runs of hidden systems
trace 1, Z (8 x 20)
[[ -6  24 -19   3   8 -20   1  -1   2   4  10  28  -4 -17  34   5  -2 -12
  -19  21]
 [ -5   0  -2 -16  25 -25 -16  -5 -12   6  -2  34 -40  -8   4  -6 -19  -1
  -21   2]
 [  6  -8  41  17  19 -27 -11  -4   3   2 -17   6 -38  15   3   2 -14  10
  -11   0]
 [ -6  21  41  24  16   1  28  17  21   3   0  12 -10  24  13  17   1  13
  -13   9]
 [-22  22  -2   4   5   7  13  21  11  -9  18  30  -7  22  12  43 -23 -10
  -23  -4]
 [ -6   4 -16  16  -9 -20 -27  -3   5  -7   8  17 -17   4  39  27 -34 -20
  -32  -2]
 [  6  11   6   9  21 -23 -11 -11  10  12  -2  22 -27 -13  51 -13  -7   3
  -38  13]
 [-10   6  26 -18  52 -11   1  -2  14  -2  -3  38 -45   5   8   1  -7  17
  -27  -5]]
trace 2, K (8 x 20)
[[  8  -7  -5 -14 -16  15  -2  25 -41  25  -5   5 -11  -2 -32 -43  -5  12
    5  18]
 [ -4   2  -5  -1 -23  19  16   5 -28   9  10  -3   1  11 -27 -15  -5 -41
  -23 -44]
 [ -2  14 -28  -4  -9  -8  30 -18   2  -5  14 -13  34 -16   3  22  14 -42
   15 -35]
 [  0  -7 -36 -19   0 -24  -9 -11  -6 -18  -2  -4  16 -21 -16  28   4   0
   51  17]
 [ 11 -38 -17 -12 -24   1 -46  -5 -21 -13 -12 -17  -3  -7 -26 -21  -5  11
   23  16]
 [ 16 -16  -9 -11 -25  32   6   2 -24  22   0 -29  16  -8 -11 -51  12  -1
   -2 -18]
 [ -6  15 -15 -24  -4  28  49  17 -20  15  14  -2  21   1 -34   0  10 -18
   15 -29]
 [-19  -2 -24  -6 -18   1   1  -5  -7 -36  15   1  23   3 -41  32   6 -37
   22 -18]]
trace 3, G (8 x 20)
[[-24  31  14  18   9 -12   8  12   1 -14  14  46 -18   9   1   9   1 -21
  -38  14]
 [ -3   5 -15 -21  30 -38 -17 -17 -16   8  -1  38 -39 -22  10  -9 -13 -12
  -18   0]
 [ 20 -11 -16 -22  29 -25 -12 -23  12  12 -13  -7  -8 -30  40   3  -7  26
   19   7]
 [ 15 -10  24   2  14  12  11  17  22  11 -15 -24   2  19  16  21 -10  53
   31  18]
 [ -5 -19  42  20  -6  18  -8  15  13 -16  -7 -12 -17  48 -19  30 -23  12
   -7 -18]
 [-26   1   5   9   4  10 -11 -12  26 -41  17  19  -4  20   5  30  -3 -33
  -41 -33]
 [-27  30 -21 -29  35   0  12  -1  11 -15  22  53  -6 -16   9   8  12 -11
  -24   7]
 [  1 -11 -20 -48  39 -14 -17  -4 -14   4  -9  28 -30 -24 -12 -17  -2  30
   18  21]]
trace 4, Y (8 x 20)
[[ -5   4 -13   5 -11 -27   6 -12 -16 -13   2   1   8  -9 -23  16   3 -35
   19 -11]
 [  9   1 -19  20 -29 -27 -13  -9 -19   0  -4  -9  14 -19   6 -13   8 -22
   10  22]
 [ 10  13 -14  -6  -6 -12  14   9 -33  28  -2   7   1 -20  -7 -31   8  -4
    9  22]
 [  5   3 -13 -11  -8 -14  12   9 -38  25  -1   5 -13  -1 -18   2 -23 -20
    6 -18]
 [ 15  -7 -24  11 -31 -10  -2   6 -17  18  -1 -24  12  -2  16  17 -25 -12
   15  -7]
 [  5   9 -35 -11 -13   8  12  22 -11  17   6  -2  21 -12  11   8  -7  14
   26  30]
 [ -8  -4 -35 -31  -2   6 -13  16 -25   5   8  20  -9  -4 -14   7 -24   3
    6   7]
 [ 14 -28 -28 -12 -19   5 -31  -3 -15  10  -3 -15  -7  -3  15  -4 -29   2
   -3 -12]]
trace 5, U (8 x 20)
[[ 11  15  25  20  30 -33  14   1  30  12 -12   0  -7   4  47  35  -7  34
   17  31]
 [ -5  24   8   5  10  10  29  48  13  17   3  16   0  26  17  44 -21  45
   19  45]
 [-12   9  16  25 -10   9 -17  41  13  -1   6  25 -24  42  26  43 -45  25
  -28  33]
 [ -3  22  14  22  21  -7  -7  10  34   9   6  28 -25  15  76  21 -24  18
  -50  21]
 [-18  35   7 -19  58   1  27  19  37   4  12  48 -21   9  41  42 -11  35
  -14  20]
 [-18   0  20  -3  37  -4 -19  23  38 -29  -2  33 -29  35  11  66 -29  51
    8  38]
 [  7  -5  32  27  15   2 -26  20  45  -3 -12   2 -18  27  62  27 -22  69
   -9  58]
 [ -8  29  31   3  31  42  29  51  39  25  10  28 -15  34  55  13 -13  65
  -32  42]]
trace 6, Z (8 x 20)
[[  2  31  13  18   8 -42  41  21 -33  39  -3  20 -30  19  -7  41 -42 -32
   -2 -21]
 [ 14  24   0  24   7 -55  25   5 -10  40  -8   3 -17   6  41  55 -46 -17
    8 -11]
 [ 10  32 -11  -1  28 -39  22  16  -1  47  -4  22 -23  -6  57  39 -41  17
    3  18]
 [  5   5  -4 -23  37 -18  -2  27  -3  36  -7  29 -50  14  33  37 -59  39
   -5   9]
 [ 13 -12  29   9  19  -2 -14  23  17  27 -15   1 -44  38  43  35 -58  47
  -17   1]
 [  1   9  29  12  19  29  12  26  41  18   5   3 -17  40  65  31 -31  41
  -38  -1]
 [-19   6  -5 -15  25  38  -5  15  45 -10  22  25 -16  30  57  46 -33  21
  -49 -17]
 [-12 -16  -9  -4  14  10 -52 -12  45 -30  10  19 -25  15  65  32 -32  12
  -53  -6]]
trace 7, U (8 x 20)
[[ 10 -20   6  -6  -7   3 -10  17 -13  10 -12 -12 -15  17 -14  17 -33  20
   19  -4]
 [ 14 -10   0  16 -22  14  -3   5   7  14  -1 -27   6  13  34   7 -22   3
  -15 -17]
 [ -9  20 -24 -11  -2  27  22   7  11   5  22   7  19  -3  29   8   1 -12
  -22 -14]
 [-24   2 -23 -21   9   3 -16  -4   6 -32  17  32  -5  -3  -8  17  -1 -14
  -11   1]
 [  4 -21  -3  -7  14 -24 -40 -23   7 -20 -12   5 -16 -17   9 -10   3  13
    5  20]
 [ 17 -11  10 -20  20   7   8   3  -1  20 -14 -12  -6  -9   3 -24   7  38
   19  12]
 [  0 -13  20  -9  -5  39  15  25  -1   4  -1 -14  -2  31 -24   8 -13  19
    5 -20]
 [ -4  -9  13  27 -26  23  -8  -2  21 -21   9 -19  13  22  15   7   0 -14
  -28 -19]]
trace 8, F (8 x 20)
[[-18 -32   4   6 -11   8 -63  -5  15 -44   3  10 -29  31  -4  32 -38  -5
  -32 -17]
 [  6 -18 -20 -36  19  29 -27 -23  27 -11   4  -2   8 -31  36 -49  30  33
  -14  13]
 [-15  25 -12 -52  30  21  51  27 -31  22  13  36  -6  -5 -47  -8   6   3
   16 -10]
 [-19 -27  36  12   8 -14 -33 -12  -2 -35  -8  13 -43  38 -45  27 -25 -24
  -22 -38]
 [  8 -24  21   8   8  11 -35 -38  34 -32  -7 -14   7 -20  25 -61  50  21
  -23  23]
 [-13  45 -16 -25   6  22  59  28 -31  24  18  32  20 -22 -29 -40  36 -10
    3  22]
 [-22   5  14  24  -6 -23  -5  -4 -21 -13   4  21 -30  32 -32  38 -31 -64
  -34 -49]
 [ 19 -26  20  22  11 -26 -39 -63  40 -25 -16 -29   1 -25  52 -34  33  -5
  -23 -13]]
trace 9, F (8 x 20)
[[  4 -16  23  24 -13 -14 -14  -5  -3 -19 -14 -14   2   6 -27 -12  18   4
   19  21]
 [  3   2  -6  19 -37  14  -8  12 -14  -1   3  -6  18  -2  -5 -29  12  -7
   -6  26]
 [ -1   6 -25   0 -28  16  11   4 -13  10  14  -7  17  -1   8  -4  -6 -31
  -17 -24]
 [  7  -8 -15  -7   1 -11   6 -27   5  -2   2 -21  11 -10  11  16  -2 -25
    7 -44]
 [ 14 -10  -4  -6  10 -28   3 -21  -1  -3 -14 -20  10 -19 -10   4  14   2
   42   0]
 [  9  -9   4  11 -18 -18  -4  10 -27   6 -13 -10   0  -2 -28  -6  -1   7
   33  27]
 [ 10 -17   0  21 -42  13 -19  13 -16   5  -3 -21   4  13  -5 -11 -15  -2
   -4   6]
 [  7 -11 -20  -1 -26  33   3  -1   6   4   9 -30  29   1  17  -7   3  -4
   -4 -19]]
trace 10, K (8 x 20)
[[ 14   1  10   0   9  -5   0  -7   0  14  -9  -2  -2 -19  16 -48  24  21
   -2  28]
 [  0   7  27 -10  21   0  22  15 -20  21  -6  19 -28  10 -26 -17  -4   8
   -6  -6]
 [ -4   0  28  29  -9  -9   8  -4   3  -9   0  -7  -6  22 -10  14  -5 -30
  -17 -29]
 [  6  19  -1  28  -6 -22  16  -9  14  -3   2 -11  24 -13  29  13  16 -13
    9  14]
 [  0   8  -8  -4  10 -29  -8  11 -13   5  -7  24 -16 -11   0   7  -8  16
   19  45]
 [  7 -20   9   8 -11 -13 -35   0 -19   4  -9   5 -33   8  -5 -17 -27  -3
  -22  -2]
 [ 19   3   5  10  -7   3  19  -6   0  31  -2 -22   5  -3  34 -16  -5 -11
  -20 -28]
 [  0  22  -4  -8  15  -2  39  20   0  21   3   7   3   6   6  35 -15   8
   20  -1]]
trace 11, G (8 x 20)
[[ 24 -14 -11  -9 -10 -10   6 -28 -19   9 -13 -35  25 -38 -15 -50  38  -9
   33  -3]
 [ 21   2  22  31 -27   1  27  -1  -5  12 -12 -41  37  -7 -10 -35  41   4
   30  22]
 [ 10   9  41  49 -35  -7  21  11 -24  12 -10 -18   8  16 -27 -27  15 -21
   -1   6]
 [  5  15  11  43 -27 -38   8 -18 -21   6   0  -4   3  -6   0 -16   7 -60
  -22 -19]
 [  8  38 -18  22  -7 -48  25 -11 -16  23   5  12  12 -31  29  -4  11 -41
   -2  14]
 [ 19  18 -13  13  -7 -51   9  12 -36  40 -14   6 -10 -21  12   0 -18   1
   28  40]
 [ 33 -19  -5  29 -30 -38 -23   2 -20  28 -23 -32 -10  -1  26  12 -38   7
   20  17]
 [ 16   4   0  41 -36   0   5  17  11  21   0 -30  16  22  51  35 -33  -2
   -7   0]]
trace 12, T (8 x 20)
[[  0  15   3  -7  21 -14  28  -3 -13  26   4  14 -22   4   8  12 -21 -27
  -22 -46]
 [  4  -7  11  12  12 -30 -15  -9  15  -4  -8   0 -23  16  27  47 -35   0
   -4 -13]
 [ 10   7 -12  15  -4 -18 -11  10  14   7  -3  -1   6  -7  45  21 -14  28
   13  48]
 [ -7  23 -20 -10  -7  29  17  42  -9  22  15  21   6   4  15  -3 -12  21
   -9  34]
 [ -8   5   5   9 -20  36   5  24  -6  11  14   6  -8  26  10  -5 -22 -12
  -48 -21]
 [  8   3  10  17   3  -2   7 -20  23   8   4 -13   1   1  49   0  -1 -16
  -37 -35]
 [ -6  15  -3 -17  43  -7  12 -10  34  -5   6  18  -7  -8  41  28  -1  14
   -7  -3]
 [-15   0   7  -5  15  12 -25  21  18 -18   4  34 -25  17  14  17 -18  34
  -19  37]]
trace 13, T (8 x 20)
[[  1  -2  13  -2  25 -15  16 -16  26 -15  -4 -10   4   5   6  41   2   2
   23 -19]
 [-12   0  -8   7  -3 -10 -22   6  13 -34   3  14   6   0  -1  25   3  12
   15  43]
 [  0   5 -17   2 -20   5 -15  13 -19   4   3  14   2 -12  -1 -36   8   3
   -9  39]
 [  8   3   5 -12  -1  13  21   8 -26  30   1   0 -10  -1 -10 -34  -3  -9
  -15 -25]
 [  6 -10  23   4   9  -2  14 -11   4   3  -5 -18  -8  16  -5  18 -11 -11
   -1 -45]
 [  2  -3   3  16   3 -19  -4 -15  26 -22  -4 -13  12   0  16  33   3   1
   19   5]
 [ -8  11 -22  -6  -1  -5  -6   7   3 -13   6  18  10 -15   5   5  10   8
   13  40]
 [ -6   1 -11 -11 -11  12 -11  17 -25   7   6  20 -12   1 -15 -23  -9  -1
  -16  13]]
trace 14, Y (8 x 20)
[[-20  57  32  26  -2  19  63  40   4   1  17  28  25  17 -12   0  34  -1
   -5  40]
 [-40  33  -4  15   4 -14  -2   9  -5 -25  25  61 -23  15  -8  29 -14 -54
  -55  -7]
 [ 13   9   1  44  -8 -48 -33 -25  15   7  -4   6 -18 -14  82  -2 -18 -24
  -52  10]
 [ 18  32  38   9  49 -38  33  12   5  45 -19  22 -28 -12  42 -12   3  46
    7  50]
 [-15   7  55  13  27 -24   9  35 -15   5 -15  37 -58  49 -48  44 -41  18
    6   9]
 [ -2  -7  41  73 -55  14 -29  28  18 -13  -1 -17  -4  59  26  30 -37   1
  -38  14]
 [-12  49  15  25  -2  50  37  42  37  12  25  22  24  16  66 -12  20  26
  -50  48]
 [-41  39   7 -33  70   4  19  14  21 -11  26  84 -47  15  17  35 -18  -1
  -59 -12]]

runs to name
trace 15 (2 x 20)
[[  3 -21 -44 -16 -15 -30 -16 -35 -13 -21   1 -22  16 -18 -18  38 -14 -46
   35 -45]
 [ 11 -30 -61 -31 -12 -30 -42 -27 -17 -18  -8 -17  12 -33  -8  24 -16 -10
   52   1]]
 => T
trace 16 (2 x 20)
[[ 24  -9   5   0 -12  10  23   5 -25  50  -7 -29 -10  11   9 -14 -28 -14
  -15 -55]
 [ 10  -4   6   4  10  -3  27 -13  26   4   1 -31  14  14  26  56 -18  -7
   17 -48]]
 => T
trace 17 (2 x 20)
[[ 29  -5  -2  32 -11 -27 -17 -33  17  20 -10 -31   4 -22  81 -20  -2 -12
  -32  -9]
 [ 11  29  22 -18  55 -20  55  11   4  34 -12  14  -7 -17   8  -1  18  42
   37  30]]
 => Y
trace 18 (2 x 20)
[[-28  19   5  -8  20   0  24  22  19 -39  11  27  12  20 -35  68   1  11
   39  20]
 [-10   1 -27  33 -55  -7 -39  32 -19 -15   9  11   5  16   2  35 -37 -10
   -2  47]]
 => Z
trace 19 (2 x 20)
[[ -1  17 -17   3 -23  20  22  39 -11  14  10   1  21   9   2  18 -12  15
   17  31]
 [  1 -15 -14   1 -36   6 -21  19 -35   8   0  -1 -11  15 -24   1 -33 -10
   -2  -3]]
 => G
trace 20 (2 x 20)
[[ 17 -33 -44 -43 -23  23 -21  -1 -40  14  -4 -21   7 -29 -28 -50   1   9
   25  -2]
 [  6 -21 -23 -39 -20  44  22   8 -38  17   6 -24  14   2 -53 -27   1 -18
   14 -54]]
 => K
trace 21 (2 x 20)
[[ -2   1  27  23   0 -14 -23  12  10 -25 -12  14  -1  -7  -7 -23  29  45
   20  88]
 [ -1   4  36  15  -1  -2 -21   9 -26  11  -8  30 -38   0 -15 -70  12   5
  -45  31]]
 => K
trace 22 (2 x 20)
[[  4  30  11  20   3  19  52  -5  33  11  14 -17  39  -3  48  -1  32  -8
  -17 -13]
 [-26  15 -48 -52  31   9  10  -7   8 -22  26  37   5 -17   1  34  -1 -15
    1 -20]]
 => Z
trace 23 (2 x 20)
[[ 24 -29   7  -1   1  14   4 -12  31   3 -13 -57  22   7  28  22  -5  29
   31 -26]
 [-15  10  34  21 -12  38  32  34  25 -18   9 -12  23  46 -16  41   2  14
   11   1]]
 => G
trace 24 (2 x 20)
[[ 16   4  -4   6 -15 -20  -8   5 -46  43  -7  12 -29 -12   5 -45 -19 -17
  -28   3]
 [ 20  -6  32  11   1  12  27  -4  -3  35  -8 -28  -9  15  15 -21  -8  -8
  -25 -52]]
 => F
trace 25 (2 x 20)
[[ -8  23  -9   0 -10  28  23  25   0   5  13   8  25  -3   5 -15  21  11
    1  34]
 [-20   4   9   1  -3   7 -15  16 -15 -15   8  34 -23  15 -29  -6  -8  -8
  -25   9]]
 => U
trace 26 (2 x 20)
[[  7 -10  21  51 -29  -4 -24 -16  31 -34  -5 -28  27   3  27  -7  27   2
   -4  31]
 [ -7  37 -19 -19  23   2  37  -3   3   6  14  23  24 -37   9 -31  46  -3
    2  25]]
 => T
trace 27 (2 x 20)
[[ 17  -6  23  -1  -8  -4  19   1 -43  20 -18 -13   0 -18 -58 -73  40   1
   25  17]
 [  2  -2  36   1   3  -5  46  -2 -29   7 -11 -19   1  16 -75  -8  19 -28
   32 -44]]
 => T
trace 28 (2 x 20)
[[-12  35 -41 -26   7  11  45  -5  -4   7  27  15  31 -28  10  -2  24 -37
   -6 -26]
 [-25  -9 -34 -25   0 -21 -31 -13 -19 -43   8  29  -7 -12 -49  20  -3 -28
   19   1]]
 => U
trace 29 (2 x 20)
[[ 16 -19 -22   0  -2 -33 -25 -37   6  -9 -11 -24   6 -23  23   8  -2 -14
   16 -13]
 [ 23  -5 -12 -14   2 -20  11  -3 -23  28 -16 -17   5 -23  -7 -20   6  16
   44  17]]
 => F
trace 30 (2 x 20)
[[ 10  22   0  30   2 -52   3 -21   3   3  -7   3  10 -31  33  -8  23 -16
    7  35]
 [  2  25  -7 -15  18 -23  33  26 -32  29  -3  26  -9 -13 -22   0  -3  12
   33  35]]
 => U
